The rows below fall into families. The same turns and mirrors carry the whole set onto itself and the rows of a family onto each other. For each named row, which other rows are in its family? Write them in the order they are listed.
These 18 rows form 3 families of 6 rows each.
muva: -26, -9, 13, -43, 2, -24, -15, 11, -37, 21, 20, 24, 3, -24, -30, 16, 29, 20
vezis: 4, -7, 17, -14, -12, 18, -12, 19, -21, 6, 24, 22, -29, 14, -20, 10, 18, 11
mavug: 21, -6, -5, -47, -20, -17, -30, 2, -6, 12, 6, 42, -30, 11, -27, 9, 18, 2
sapeg: 4, -9, -11, -26, -6, -15, 3, -14, -6, 7, -1, 19, 14, -35, -13, 37, 11, 24
Tem: -22, -20, 20, -43, 0, -12, 1, 19, -30, 15, 30, 11, -6, -20, -16, 12, 27, 14
fozer: 20, 8, -17, -17, -12, 14, 6, -2, -4, 18, -2, 17, -10, -7, -9, 28, 6, 24
ruv: 22, 12, -6, -13, -27, 6, 1, 2, -13, -2, 14, 22, -11, 5, -11, 25, 7, 17
pereg: -19, -12, 22, -34, 18, -11, -9, 9, -27, 24, 14, 19, 8, -29, -13, 21, 34, 17
ket: -16, -7, 8, -16, 2, 10, -17, 13, -26, 7, 38, 16, -26, 0, -28, 16, 9, 8
sov: 0, -23, 1, -45, -15, -25, -28, 5, -3, 38, -8, 37, 0, -25, -13, 19, 37, 10
rinag: 15, 10, -22, -5, -18, 8, -2, 3, -2, 9, 2, 30, -1, 5, -22, 20, 9, 8
fofo: -2, -24, 14, -44, 5, -35, -34, -3, -9, 22, 2, 37, 4, -22, -21, 21, 35, 11
rogod: 3, -24, 6, -48, 1, -19, -24, 3, 0, 23, -15, 44, -11, -14, -30, 15, 39, -2
Pesas: -4, -15, 2, -14, -17, 15, -13, 10, -20, -4, 37, 21, -19, 1, -11, 7, 4, 11
dogiv: 9, -11, 2, -42, -1, -22, -1, -12, -13, 24, 2, 24, 16, -31, 0, 33, 29, 25
lesar: -6, -16, -3, -34, 2, 0, -2, -18, -21, 22, 2, 28, 7, -41, -8, 38, 20, 28
lur: 22, -5, 0, -20, -17, 0, -24, -3, -6, 2, 7, 44, -26, 20, -34, 22, 19, 3
zibab: 17, -12, -2, -40, -13, 3, -12, 3, -17, 9, 9, 47, -27, 23, -33, 2, 21, 8

Which other rows belong to the same family as pereg? vezis, ruv, fofo, dogiv, lur
Which other rows belong to the same family as mavug? sapeg, Tem, fozer, ket, rogod

